(in the rows, 128 means zero)
A: rows in a few groups, each row roughly a mix of its group's directions:
A (99 x 10):
[[150 116 105 135 170 129 126 148  95  98]
 [167 110 119 129 121 136  85 108 144 155]
 [128 101 128 110 184 107 131 150 118 135]
 [128 122 112 167 112 148 181 123 123 123]
 [165 148 122 130 149 148 134 175 148 129]
 [114 102 140 103 167 121 164 133 117 101]
 [137 113 105 138 159 115 120 163  92 100]
 [160 139 132 129 173 149 135  92 130 110]
 [156  85 116 121 126 148 114 119  88 145]
 [115  87 135 106 142 131 173 138 114 107]
 [154 141 119 113 169  97 139 134 122  92]
 [149 110 100 119 134 128 109 144  73 131]
 [138  74 129  99 133 117 160 136 122 113]
 [135 148 128 104 118 162 145 153 163 158]
 [ 93 176 141 150 115  98 126 132 134 131]
 [129 130 138 122 108 166 155  78 129 136]
 [ 80 162 158 121 123 109 137 122 148 134]
 [137 178 120 152 148 107 121 114 157 118]
 [109 133 170 166 109 130 147 158 140 128]
 [132 166 126 117 140 143 101 177 118 135]
 [137 137 101  97 140 149  97  92 111 108]
 [ 98 105 139 126 142 136 140 155 157 170]
 [ 84 139 158 100 116 114 132 153 152 119]
 [146 119 114 118 163  89 123 152 111  98]
 [ 91 146 127 114 107 126  94  95 104 115]
 [113 142 134 175 114 119 153 133 166 145]
 [143 128  99  83 163 150 118 114 135 140]
 [134 114 135 149 120 110  86 136 121 176]
 [ 97 179 124 158 130 125 121 148 111 118]
 [ 89 152 148 107 123 116 147 149 159 105]
 [ 98 134 133 149 112 118 162 165 160 129]
 [133 154 118 135 177 106 113 144 110 100]
 [165 137  88  97 133 134 130  97 136 140]
 [126 154 129  91 134 180 117 141 142 128]
 [108 163 137 142 149 136 133 164  90 143]
 [122 157 137 148 141 159  92 101 140 154]
 [124 154 126 158 132 127 162 124 177 117]
 [133 113 127 135 123 162 179 107 148 109]
 [152 143  90  77 126 143 122 129 136 143]
 [146 108 131 121 108 152 155  80 152 128]
 [124 119 115 130 115 157 173 113  93 104]
 [163  95 109 109 155 138 125 155 153 122]
 [158 126 141 167 132 106 170 120 147 140]
 [161 108 107 113 137 109 160 146 112  94]
 [115 167 133 149 153 139 140 163  97 135]
 [129 135 105 122 115 114  94 100 150  83]
 [151  71 112 113 125 124 144 145 111 116]
 [103 129 133 118 120  98 103 179 116 143]
 [ 80 111 151 134 138 126 100 148 104 110]
 [143 119 118 119 181 105 120 143 110  99]
 [168 138 131 112 124 175 144 134 154 141]
 [122 110 109 144  87 145 156 157 101 121]
 [113 118 164 161 135 126 158 153 153 149]
 [158 118 109 106 161 136 135 147 163 102]
 [147 106 131 116 126 172 166  99 133 128]
 [138  87 137 107 139 160 164 106 130 125]
 [117 123 161 132 148 115 144 185 127 129]
 [135 157 119 126 155 100 109 158 167 120]
 [161 158 125 129 106 112 125 126 100  86]
 [155 113 110 146 134 115 144 109 167  91]
 [138 126 146  97 145  87 109 109 161 136]
 [133 161 136 118 139 155 119 175 111 154]
 [135 101 129  99 148  81 140 147 125 104]
 [126 162 118 159 134 127 165 122 164 108]
 [119 116 120 163  95 124 136  88 149 151]
 [161 142 123 137 158 125 113 109 177 127]
 [159 134 134 136 156 145 163 114 163 150]
 [168 152 126 116 133 170 132 154 152 133]
 [106 123 144 154  88  96 129 159 114 120]
 [ 95 156 154 118 142  89 106 125 150 136]
 [ 99 125 127 136 140  84 102 159 102 128]
 [146 123  98 115 124 135 145 106 161 172]
 [130  98 108 106 172  98 117 128 106 130]
 [ 88 159 134 147 141 123 129 135  82 129]
 [118 108 144 121 194 139 128 132 129 131]
 [171 163 143 123 136 129 147 150 119  97]
 [133 132 137  93  97 168 116  98 132 145]
 [111 128 132 165  74 128 131 107 142 139]
 [143 149  99 159 135 119  92 156 103 120]
 [ 88  98 105 112 136 133  94 105 121 143]
 [ 97 180 144 145 113 139 121 113 144 145]
 [161 156 115 105 144 164 123  98 131 112]
 [156 124  98 131 136 141 124 110  73 119]
 [158 141 114 117 140 127 100 176 152 119]
 [107 139 157 116 125 138 152 108 178 112]
 [140 112 145 139 123 120  83 110 129 173]
 [146 138  93 181 131 115 135 146 117 142]
 [128  90 125 156 114 130 143 164 148 160]
 [118  85 136 104  98 113 116  94 132 144]
 [114 117 156 108 103 132 130  98 164 159]
 [146 176 112 142 146 153 129 142 139  97]
 [114 102 134 112  81 117 169 140 132 127]
 [127 108 151  97 131 156 150 106 164 109]
 [109 122 118 140 143  77 101 156 118 112]
 [150 151 121 110 101 102 123 160 100 100]
 [149 103 118 117 177 134 143 132 106  98]
 [ 88 129 137 128 131  99 104 147  88 144]
 [100 161 127 124 132 100 135 171 150 111]
 [107 140 125 124 105 141 123  69 120 108]]

the one row of each list that fits no group (the others fit one group, some only roughly):
- K_438: [119 109 154 101 114 143 162 165 122 150]
- K_993: [133 110 149 111 107 162 159 112 124 166]
- K_918: [113 155 116 166 110 130 166 115 101 118]
- K_984: [103 119 135  97 119 112  99 156  89 136]
- K_158: [151 153 123 146  80 141 151 116 152 138]
- K_991: [155 105 120  80 153 141 115 133 142 106]
- K_142: [ 89 120 140 111 112 103 168 150 123 111]
- K_665: [115 121 125 182 105 122 142 135 132 165]
- K_470: [108 120 132  92 105 120  79 127 113 148]
- K_171: [101 137 128 131  80 150  99 113 121 103]

K_438
- K_876: [ 85 106 128 106 151 129 106 162 116 139]
- K_273: [164 128 139 124 151  94 146 167 114 116]
- K_556: [122 160 135 111 145  80 148 138 135  99]
- K_781: [185 144 100 132 103 134 139 118 135 119]
- K_410: [124 114 128 123 173 159 108  87 131 124]
- K_986: [146 168 137 144 123 112 101 137 166 152]
- K_186: [119  86 113 122 111 112 142 169 107 111]
- K_886: [160  93 131 107 145 145  96 117 152 147]
- K_227: [142 128 123 137 163 119  68 126 128 140]
- K_729: [126  73 138 137 121  92 142 119 131 150]
- K_105: [155 154 114 174 145 120 124 105 148 146]
- K_897: [125 154 140 145 137 114 129 125 190 130]
- K_436: [116  93 126 135 141  78 137 155 118 146]

K_986
- K_887: [115 130 129 158 101 131 105  77 123 109]
- K_697: [143 131 129  94 121 134  86 168 139 147]
- K_212: [102 151 123 155  76 122 130 147 122 143]
- K_759: [144 161 107 170 133 128 143 104  99 119]
- K_969: [120  90 136 148 135 102 175 115 121 141]
- K_397: [129 105 143 155 150 117 179 135 115 148]
- K_782: [ 78 106 119 156 110  97 124 136 125 118]
- K_900: [121  82 144 125 110 117 153  90 129 148]
- K_595: [157 136 125 116 167 111 116 121  95  95]
- K_23: [116 158 136 158 111 133 156  80 124 127]
- K_962: [126  93 152 113 112 163 144  89 128 132]
- K_66: [ 83 149 136 137 104  93 127 157 125 123]

K_782
- K_524: [ 78 106 138 134 126 143 160 148 104 121]
- K_302: [ 85  98 131 121 142 105  97 143 104 132]
- K_756: [160 124 129 147 161 136 150  82 141 124]
- K_445: [145 133 134 146 159 142 159 173 127 150]
- K_173: [ 93 154 129 161 140 159 104 136 106 139]
- K_650: [ 94 108 113 149  91 106 105 108 110 130]
- K_27: [116 138 118  84 115 151 110 167 140 145]
- K_24: [113 120 128 171 111 120 170 108 117 150]
- K_303: [100 159 132 120 112 129 146 110  85 102]
- K_409: [113  92 125 138 140  95 142 142 145 170]
- K_975: [116 122 130 147 127 167 113  74 141 126]
- K_484: [167  91 128 136 136 155 127 101 151 147]
- K_443: [104  87 158 116 131 155 135 109 144 153]
- K_730: [ 94 143 144 112 107  89 160 142 138 115]

K_24
- K_87: [125 103 137 132 158  77 142 153 115 136]
- K_992: [110  97 134 147  99 135 157 161 116 153]
- K_643: [150 168 109 140 100  93 106 141 134 130]
- K_400: [114 167 145 116 100  92 149 124 153 123]
- K_147: [127 104 123 166 123 107 116  82 140 109]
- K_671: [120 117 116 143 102 139 146 127  68 128]
- K_528: [142 130 126 162  81  90 146 132 131 134]
- K_700: [ 98 110 136 112 146 106 167 149 113 100]
- K_336: [136 106 139 157 144 129 186 124 128 143]
- K_885: [128 137 106 151  92 132 114  78 120 113]
- K_689: [141 170 103 148 140 102 106 151 115 107]

K_147
- K_140: [143 115 111 108 101  99 113  85 143 109]
- K_440: [141 126 110 128 151 153 129  69 143 128]
- K_530: [153 131 113 154 111 127 143  74 145 137]
- K_844: [119 171 114 159 135 103 143 152 155 117]
- K_129: [117 139 124  93 101 133  77 109 128 117]
- K_597: [137  95 136 104 181 106 124 125 131 111]
- K_753: [147 133 105 137  77 113 143 107 143 152]
- K_668: [109 152 122 136 105 110 109 136  74 138]
- K_734: [149 155 125 146 109 151 120  80 127 103]
- K_904: [ 73 150 157 121 123 131 151 121 144 131]
- K_883: [151 140 102 128 121  87 135 162 111 100]

K_140
- K_67: [151 141 119 157  89 119 136  84 131 120]
- K_148: [108 140 109 138 125  98 126 185 115 129]
- K_667: [131 146 111 130 137 112 155 160 100  86]
- K_402: [127 133 130 115 130  66 106 153 138 121]
- K_516: [135  97 121 118  98 152 135 160  88 122]
- K_458: [116 168 136 107 113 171 114 108 109 135]
- K_999: [144 122 118 112 159 106 160 144 111  87]
- K_574: [137 137 137 168  78 107 150 125 136 131]
- K_29: [105 171 117 130 124 141 118  99 117  89]
- K_718: [154 120 105 159 115 171 104 124 116 147]
- K_509: [101 153 127 129 104  91 153 159 120 108]
- K_317: [157  89 106 118 118  98 129 161 116 115]
- K_79: [107 101 132 175 124 116 124  86 129 135]
- K_295: [ 99 115 127 149  84  97 109 134 104 118]

K_516
- K_719: [141 136 144 117 141 148 136 175 110 168]
- K_343: [136 152 135 122 142 182 120  95 141 116]
- K_385: [123 132 138 121 111 116 145 192 132 146]
- K_326: [135 112 135 124 133  84 146 178 121 139]
- K_618: [138 128 110 163 115 149 159  96  95 126]
- K_463: [146 106 147  95 110 155 129 135 134 173]
- K_908: [160 141 112 110 111 154 113 116 168 103]
- K_913: [111  92 125 109 107  91  96 107 132 125]
- K_623: [101 124 144 168  83 118 122 113 124 110]
- K_816: [100 113 121 149 122 154 113  74 133 132]
- K_554: [117  97 114 111  85 127 124  89 137 111]
- K_576: [169 151  98 116 104 127 126  92 131 117]
- K_712: [123 167 116 105 125 133  80 150 119 114]

K_554
- K_570: [165 106 108 136 107 163 101 114 125 149]
- K_989: [ 98 120 125 125 111 141 176 155 114 102]
- K_139: [151 121 141  88 153 142 108 100 156 114]
- K_959: [131 170 120 136 115  80 103 144 140 125]
- K_94: [122  87 152 128 113 127 106 140 147 171]
- K_873: [152 141 136 148 153 146 163 169 130 146]
- K_791: [111 102 123 143 119  81 153 109 151 112]
- K_275: [116 174 105 144 133 114 146 132 101  97]
- K_830: [117 166 107 171 125 101 136 153 119 131]
- K_812: [156 120 115 159 153 113 158 142 156 104]
- K_44: [163 141 123 123 157 117  84 102 143 134]

K_791
- K_426: [119  96 122 150  98 148 153 127  90 143]
- K_505: [111 140 109 123  96 163  96  94 122 123]
- K_225: [125  80 147 113 111 143 157  98 116 136]
- K_11: [143 164 117 132 114  90 158 148 127 102]
- K_981: [144  81 135 143 137 105 165 134 143 145]
- K_828: [ 90  95 153 144 157 111 124 152 117 130]
- K_245: [125  87 142 106 119 156 157 148 158 130]
- K_737: [156 101 122  86 151 153 130 117 137 103]
- K_579: [127 155 117  98 107 145  79 116 131 111]
- K_161: [164 150 112 145 149 132 110  82 121 125]
- K_141: [110 130 108 125 116 164 106  77 133 136]
- K_987: [112 143 132 145 111 122  77 124 140 166]
- K_162: [120 175 108 121 141 110 136 154 108  97]

K_225
- K_49: [127 121 124  93  94 141  99  89 144 119]
- K_823: [147 129 131 167 106 145 111 116  93 160]
- K_888: [122 139 101 119 123 129 152 138  77  96]
- K_71: [137 157 102  82 103 144 108 145 121 119]
- K_403: [102 172 134 117 119 152 100 125  96 132]
- K_417: [119 107 121 109 121  84 126 173 112 140]
- K_743: [147 146  91 139 139 141 152 104  97 101]
- K_444: [111  98 104 100 142  93 111 151 108 142]
- K_852: [137 116 131 103 184 142 142 146 146 146]
- K_584: [121 143 105 125  81 148 103  92 126 124]
- K_382: [106 165 131 105 119 145  88 142 101 136]
- K_857: [112  98 145  96 110 156 132 120  87 122]

K_823
- K_437: [124 186 125 140 142 102 107 109 131 119]
- K_754: [131 112 143 121  88  83 136 139 104 110]
- K_103: [ 96 102 119  95 163 138  98 121 119 132]
- K_260: [153 154 125 143 155 103  98 127 166 137]
- K_477: [160  91 129 100 116 124 115 143 162 147]
- K_591: [137  85 129 114 179 143 129 123 115 117]
- K_558: [122  95 129 158 150  86 160 132 132 126]
- K_286: [156 123 123 153 146 122 134  72 126 110]
- K_925: [138 110 122 141 132 127  66 132 126 157]
- K_304: [142 119 124 183 117 143 147 102 139 151]

K_754
- K_752: [115  89 151  97 172 123 132 117 136 127]
- K_626: [149 162 126 163 143 114 110  94 151 137]
- K_611: [139 136 132 160 137 117 124 127 187 149]
- K_907: [110 165 135 127 168 135 159 124 120  98]
- K_188: [131 164 116 100 115 144  79 134 136 116]
- K_259: [172 162 117 132 133 149 131  91 145 130]
- K_895: [ 87 105 138 158 104 110 106 105 116 122]
- K_859: [148  93  97 149 123 139 141 150  93 141]
- K_221: [117 154 134 155 120  90  95 137 129 161]
- K_884: [141  85 121 109 110  98  98 132 156 132]
- K_266: [131 129 103 126 145 150  70 106 133 135]
- K_218: [124 102 130 164 142 106 175 109 128 122]
- K_180: [184 130 107 134 140 150 106 104 135 133]
- K_943: [115  99 144 136 112 155 102 114 140 173]

K_266
- K_826: [104 126 167 137 141 127 129 182 122 120]
- K_596: [150 130 140 128 181 148 157 135 147 141]
- K_393: [129 144 115 108 126 176 126 103 157 155]
- K_567: [143 125 141 140 110  84 151 172 119 130]
- K_91: [125 134 110 153 132 116 143  89 141  81]
- K_151: [113 135 114 130 135 108 140  73  96 112]
- K_469: [143  80 135 140 133 108 169 119 146 138]
- K_636: [157 185 110 151 118 123 115 121 136 125]
- K_868: [100 138 158 121 115 144 129 183 128 128]
- K_261: [104 117 137  78 122 127 119 154  97 111]

K_151
- K_176: [116  83 151 109 108 155 157 126 142 134]
- K_357: [147 123 116 145 160 183 126 113 116 124]
- K_717: [121 150 112 107  83 161 124 139 150 147]
- K_17: [127 131 150 161  87 112 153 121  97 115]
- K_360: [120 168 133 123 164 124 160 130 120  94]
- K_26: [122 107 137 149 107  81 150 161 123 138]
- K_168: [108 139 110 153 143  87 111 133 122  88]
- K_250: [148 102 141  90 159 114 152 107 142 111]
- K_577: [ 93 121 142 154 103 125 100 112 103  98]
- K_181: [133  68 134 123 119 102 141 112 142 145]
- K_503: [ 99  98 144 140 148  98 132 168 125 145]

K_17
- K_955: [ 85 145 128 132 100 117 158 136  94 117]
- K_359: [144 115 136 159 129 141 142 108 180 148]
- K_580: [142  86 131 128 113 172 136 102 136 148]
- K_669: [154 103 133 147 136 136 116 128 182 151]
- K_946: [150 145 133 165  94 121 140  89 131 111]
- K_772: [156 151 132 141 109 151 161 118 166 146]
- K_63: [170 126 121 133 124 126 116 103 175 149]
- K_85: [159 106 116 157 147 126 118 150 160 157]
- K_276: [109  86 162 102 113 142 115 129 119 153]
- K_578: [146 113 134 124 161 174 140  91 129 132]
- K_363: [132 116 134 151 130 129 147 143 190 142]
- K_933: [ 91 126 145  93 112 109 119 164 106 123]
- K_14: [145 164 108 159 151 133  88 132 113 125]
- K_583: [122 131 151 180 109 129 148  95 142 126]
- K_751: [138 168 103 149 113 105 119 158 106 109]

K_63
- K_335: [148 123 109 157 137 177 103 121 109 139]
- K_370: [121 151 123 170 153 133 171 126 124 106]
- K_998: [114  95 127 149 124  74 141 146 118 140]
- K_312: [113 151 129 176  88 138 145 121 137 116]
- K_514: [139 118 118 112 123  87 146 176 125 147]
- K_300: [136 117 111 159  81  97 140 105 127 135]
- K_543: [111 108 108 145 115 134 114  71 138 144]
- K_945: [124 140 126 168 152 126 177 121 130 105]
- K_678: [143 110 133 153 157 107 160 168 123 143]
- K_527: [130 138 134  85 137 116  88 111  96 114]
- K_899: [167 157 146 151 124 155 154 111 147 124]

K_312
- K_831: [177 124 104 151 154 133 111 105 141 139]
- K_197: [108  93 129 120 108 147 169 161 123 122]
- K_346: [144 127 143 176 115  91 146 119 116 107]
- K_284: [130 113 155 153 176 133 152 141 147 145]
- K_19: [116  95 136 109  90 152 102 137 126 157]
- K_106: [156 108 104 159 138 120 107 150 140 165]
- K_344: [134 127 126 175 107 123 122 109 106 170]
- K_518: [121 134 118  97 108 118  69 126 133 116]
- K_423: [142 126 118 100 103 136  92 105 162 104]
- K_644: [100 124 118 123 113 112 149 177  97 119]
- K_237: [104 147 126  98 111 122  73 129 117 123]
- K_631: [ 88 159 129 128 129 118  96 135  88 122]

K_19
- K_997: [149 124 118 126 134 122  85 112  81 146]
- K_619: [148 132 149 178 129 124 157  99 144 126]
- K_542: [128 102 130 144 135  73 147 155 115 139]
- K_468: [141 137 127 165 137 125 125 124 185 148]
- K_449: [148  88 131 147 146 104 161 149 145 142]
- K_54: [129 130 144 139 144 109 117 147 188 143]
- K_861: [148 142 160 173 116 113 152 123 121 102]
- K_846: [138 112  94 118 146 113 106  82 106 116]
- K_108: [142 148 126  87 162 124 113 130 139  90]
- K_921: [120  86 139  94 110 105 161 138 130 117]
- K_499: [100 159 158 112 160 123 149 105 147 119]
- K_980: [144 130 111 164 119 143 141  91  88 134]
- K_217: [117 158  98 151 149  90 116 124 136 102]

K_217
- K_625: [151 149 106 105 108 105 123 160 152 100]
- K_272: [129  87 155  91 124 150 124 132 158 135]
- K_112: [100 144 136 147 102 178 151 121 124 140]
- K_287: [112 150  99 150 122 113 155 159  97 108]
- K_453: [111 103 140 155  89 146 166 123 124 143]
- K_465: [145 132 124 167 161 132 176 135 132 122]
- K_40: [139 137 137 146 120 130 108  67 115 148]
- K_792: [ 85  99 155 115 105 136 137 118 141 157]
- K_641: [ 97 105 137 133 131 172 165 125 108 122]
- K_406: [155 135 102 152 147 101  93 154 137 143]

K_625
- K_867: [156 174 134 129  97 157 142 128 137 113]
- K_916: [ 91 154 138 111 110 142 101 114  91 138]
- K_376: [130 107 140 126 124 181 127  95 138 155]
- K_131: [121  94  93 114 132  94 108 109 102 126]
- K_485: [134  92 151  97 139 137 144  96 158 141]
- K_47: [124 143 128  80 143 106  99 147 109 104]
- K_448: [123 132 119 170 149 117 171 108 123 103]
- K_73: [169 126 126 152 136 153 100 128 109 163]
- K_384: [168 125 103 118 134  80 137 128 106 118]
- K_547: [152 113 135  99 154 143 126 118 177 113]
- K_296: [148 151 136  95 144 134 137 182 128 124]
- K_923: [149 152 122  90 163 167 126 131 136 120]
- K_133: [157 145 115 174 142 120 122 109 159 145]
- K_691: [130 149 138 171 122 122 122  85 140 158]

K_73
